(in the rows, 128 means zero)
The rows of R fall into several groups, which share some directions, and each row is roughly a mix of its group's hidden directions, except some rows that fit no group.
R:
[[118,151,82,164,116,173,158,150,141,180,115,77,111,176,108,96,120,92,123,129,123],
[143,138,90,135,135,106,90,171,195,137,107,148,166,101,172,91,134,123,165,116,148],
[185,99,122,70,143,94,125,118,114,183,135,140,98,106,112,93,137,77,146,146,128],
[156,146,150,144,175,213,132,140,137,151,132,98,153,128,88,139,150,97,164,139,152],
[134,81,141,89,89,57,130,120,151,160,114,169,146,106,177,110,132,139,136,110,155],
[123,132,162,59,145,159,171,95,122,156,124,129,168,129,131,133,175,110,133,181,155],
[155,85,162,119,150,162,172,92,79,105,121,149,118,117,67,136,168,113,114,127,150],
[152,118,128,126,215,117,97,145,83,73,143,162,140,99,134,147,129,129,136,93,132],
[77,141,86,104,160,143,180,114,88,132,118,100,161,168,162,146,156,132,91,110,142],
[107,118,130,101,46,106,156,92,115,166,86,143,105,139,144,118,166,130,87,141,127],
[161,145,107,141,145,112,96,156,189,172,104,104,166,107,171,99,157,107,161,117,148],
[179,112,98,104,169,102,121,108,145,116,127,148,141,85,178,76,131,88,118,120,86],
[186,102,133,119,146,123,145,111,138,146,98,125,121,90,91,82,198,82,124,119,138],
[134,122,137,97,107,105,121,86,123,67,162,153,88,106,104,131,96,147,114,180,80],
[130,128,123,130,95,178,157,106,155,117,91,152,156,137,113,131,174,139,144,196,179],
[82,147,122,119,156,134,117,135,78,74,141,171,146,152,175,172,93,162,118,142,126],
[125,128,136,119,71,165,146,124,211,160,139,123,151,134,124,107,97,127,164,176,132],
[125,102,149,107,90,185,182,98,143,113,150,146,113,135,62,115,107,123,133,173,121],
[112,142,191,121,119,124,77,150,124,129,170,137,124,127,120,186,79,167,168,143,137],
[167,99,152,105,117,133,145,114,158,180,169,101,104,115,96,90,84,85,145,125,91],
[99,124,140,53,149,156,168,94,95,123,130,161,172,134,155,155,153,132,121,161,151],
[103,171,93,154,130,94,92,136,116,90,148,99,92,140,149,134,89,147,95,121,65],
[161,138,111,153,160,111,96,153,182,138,100,129,180,103,190,100,148,116,154,115,148],
[148,87,94,77,84,158,150,67,128,135,134,169,134,122,141,162,118,143,147,168,146],
[125,122,130,92,141,138,134,106,79,68,118,189,120,118,96,153,168,146,123,175,155],
[157,139,152,122,97,136,138,100,127,204,110,75,95,128,106,109,166,86,108,139,104],
[141,120,87,95,150,113,141,154,84,194,128,121,86,148,106,90,128,70,126,110,126],
[106,183,120,148,114,148,90,124,169,71,148,117,135,127,139,152,99,166,135,182,94],
[134,165,124,138,104,206,109,107,124,188,124,83,129,143,135,187,137,124,140,135,126],
[124,116,89,152,51,104,146,118,162,172,105,93,95,139,128,95,130,122,102,94,106],
[94,109,101,99,125,55,124,155,81,142,110,166,118,136,169,122,132,135,107,77,146],
[105,147,104,195,108,161,150,148,157,161,86,84,157,168,151,120,146,129,120,103,155],
[81,180,113,143,160,153,110,170,89,90,140,111,97,140,78,141,135,129,105,97,98],
[159,62,165,74,125,78,141,108,110,149,128,175,131,92,132,117,143,119,135,105,153],
[130,124,111,107,171,190,187,111,127,102,116,145,169,137,106,111,169,106,131,169,159],
[144,138,192,150,106,121,67,153,137,107,146,164,103,113,106,147,87,149,163,168,126],
[74,154,133,103,105,152,144,115,114,107,131,163,152,166,177,150,97,155,117,194,124],
[87,107,108,126,62,157,168,125,151,162,141,96,123,154,82,154,117,156,139,92,156],
[108,122,70,82,112,87,143,155,94,178,123,149,84,157,127,88,113,96,119,125,127],
[131,99,113,78,65,163,157,70,105,140,137,159,95,131,104,154,118,131,122,165,119],
[106,140,173,113,71,145,108,131,163,144,161,136,129,140,124,158,71,160,164,178,128],
[136,132,139,100,188,153,170,117,112,156,118,88,160,131,101,128,198,99,128,127,164],
[136,139,172,179,175,90,113,168,155,152,125,72,168,139,156,119,125,130,144,102,154],
[165,121,98,96,186,129,158,81,96,120,118,99,129,110,110,126,197,99,104,130,128],
[150,128,123,123,184,60,136,152,152,143,118,85,139,113,116,73,174,100,129,108,143],
[149,101,129,80,68,136,162,72,121,179,128,122,88,128,96,125,143,108,117,161,119],
[129,76,130,73,90,83,171,102,139,161,156,121,112,139,88,128,111,142,151,154,163],
[145,105,103,117,102,89,146,108,139,187,107,83,109,112,130,101,170,104,101,68,117],
[105,123,117,102,105,148,120,122,159,103,172,164,150,129,165,147,47,157,154,152,106],
[134,121,120,92,154,136,156,118,161,192,158,52,158,123,119,133,139,110,148,87,136],
[92,101,151,157,87,82,138,112,137,88,130,132,135,124,164,138,98,177,90,77,105],
[173,96,100,114,149,92,127,117,148,163,133,95,122,86,128,100,149,96,125,53,110],
[160,125,144,88,154,58,69,128,132,128,132,155,144,80,178,141,138,138,150,127,133],
[131,116,127,89,138,96,136,116,133,199,146,62,136,114,136,144,149,118,127,59,128],
[153,144,139,147,114,154,125,94,164,103,167,86,99,119,96,120,86,124,124,172,62],
[154,136,87,159,194,165,165,135,137,104,107,106,149,136,107,81,167,87,122,137,136],
[140,110,77,145,162,168,144,131,135,46,129,188,144,120,129,101,105,123,133,141,121],
[112,166,109,168,126,156,73,175,153,93,105,176,146,112,176,116,111,130,134,109,104],
[129,159,165,178,111,132,78,164,160,117,152,121,111,140,114,137,66,147,163,170,115],
[194,112,127,115,138,119,122,114,191,155,136,115,132,84,129,70,131,83,148,136,100],
[95,182,96,160,170,145,80,196,145,104,130,119,149,128,135,140,126,140,149,91,133],
[119,145,140,181,118,151,127,93,134,47,107,123,146,125,131,165,156,178,102,154,129],
[108,174,164,174,170,155,118,143,80,115,127,80,110,146,107,145,142,117,89,100,94],
[145,157,176,184,121,176,103,123,133,180,113,81,151,146,171,163,123,124,130,125,124],
[83,132,99,149,110,127,153,140,118,167,130,60,120,166,107,159,134,149,114,66,148],
[151,159,162,148,117,134,93,140,179,123,145,134,129,128,144,102,76,120,157,205,99],
[74,114,139,75,97,161,173,106,103,144,135,140,150,150,112,180,145,158,130,131,171],
[129,175,64,133,137,193,84,140,132,100,102,163,137,102,156,136,156,116,128,119,101],
[116,97,113,87,84,161,157,78,89,102,146,174,101,135,105,164,106,148,118,158,120],
[168,134,136,89,139,155,116,131,162,174,169,112,115,113,95,104,96,84,172,169,105],
[154,136,92,161,146,161,152,95,105,137,94,72,122,139,101,146,200,118,105,120,148],
[161,125,78,118,114,142,99,128,184,144,102,164,169,98,188,117,140,122,166,139,146],
[142,171,124,158,147,155,94,151,161,188,117,64,159,133,153,150,148,119,157,112,147],
[146,174,112,143,83,193,87,125,149,178,94,126,118,114,156,127,150,96,126,133,93],
[79,103,167,127,112,85,152,151,110,101,167,138,105,159,85,135,70,166,128,126,138],
[183,117,146,108,179,152,126,140,121,195,138,107,129,113,100,111,144,70,162,115,142],
[170,141,156,144,113,159,115,96,200,128,158,88,134,105,117,122,101,124,152,176,92],
[163,138,145,161,151,92,56,154,135,95,148,151,108,100,152,120,76,130,144,132,90],
[117,140,126,160,76,161,147,128,203,159,143,83,136,149,129,103,81,124,138,140,101],
[169,97,167,91,136,143,112,125,171,146,171,133,140,80,84,138,114,122,187,121,141],
[150,131,103,129,115,146,149,106,161,100,103,171,137,125,161,65,125,99,115,197,99],
[136,139,77,85,87,198,126,88,125,169,130,122,116,127,115,177,146,126,146,152,131],
[124,115,120,170,118,103,142,97,98,82,73,139,137,131,152,146,188,162,84,117,156],
[98,147,96,166,112,163,151,142,130,130,69,131,161,163,145,137,181,143,123,137,185],
[127,84,152,94,75,129,167,83,119,167,155,120,113,153,104,164,96,150,142,162,153],
[189,100,169,174,161,132,134,88,118,125,102,95,145,100,129,140,182,120,113,96,142],
[128,89,110,83,118,67,143,143,97,182,135,147,94,133,134,89,109,96,117,86,123],
[125,135,132,97,99,104,148,127,123,173,129,91,70,129,62,91,158,93,107,129,103],
[87,112,89,86,87,144,136,127,115,87,155,189,105,133,97,152,88,162,141,143,131],
[100,95,183,166,95,101,141,153,101,132,93,179,142,157,167,121,110,147,112,108,163],
[114,128,132,138,118,132,138,87,96,37,132,150,103,124,101,154,133,165,90,162,104],
[127,72,160,109,65,86,152,113,152,144,143,163,125,139,134,117,75,151,147,157,149],
[113,155,89,146,195,122,102,170,124,54,119,155,150,108,141,111,145,130,120,97,121],
[139,98,175,110,149,142,136,101,99,78,117,178,155,98,111,164,173,152,132,134,170],
[143,118,181,122,138,90,87,102,142,72,147,148,153,77,158,163,122,171,132,122,114],
[147,166,122,145,153,117,104,139,177,144,150,86,143,132,178,94,80,106,139,162,82],
[148,132,79,130,220,134,142,136,135,120,146,85,163,122,151,108,130,100,130,88,116]]
Here is one row of each group, with its name. Which group are the others in?
[116,116,193,77,78,114,105,110,105,136,134,184,119,111,130,169,125,157,139,159,141] | V
[106,179,91,189,151,148,108,167,131,143,95,83,150,160,163,140,150,131,122,101,144] | B
[142,163,170,160,148,145,127,122,107,179,117,48,114,140,113,132,164,96,102,115,107] | X

[100,152,122,136,105,186,110,136,129,161,152,98,138,158,125,202,96,160,163,129,150] | X
[155,98,81,91,112,101,130,116,161,104,106,196,136,89,153,78,143,114,136,143,128] | X
[187,103,133,110,104,87,105,107,168,154,122,141,110,77,147,78,131,95,129,122,89] | V
[93,85,120,84,113,87,165,125,111,88,164,163,104,139,79,130,93,160,132,139,145] | X
[99,130,90,161,131,146,161,156,93,155,76,122,138,172,136,124,173,120,107,92,176] | B
[94,147,124,62,159,140,155,100,113,136,145,128,180,145,198,147,120,129,117,161,121] | V
[102,120,134,95,46,116,139,133,134,161,141,143,68,139,75,107,102,124,125,144,107] | X
[99,124,80,90,78,177,125,115,120,107,148,181,114,133,114,172,95,159,148,147,132] | X
[107,127,68,142,123,157,160,118,124,65,107,181,139,148,164,97,111,129,101,161,111] | V
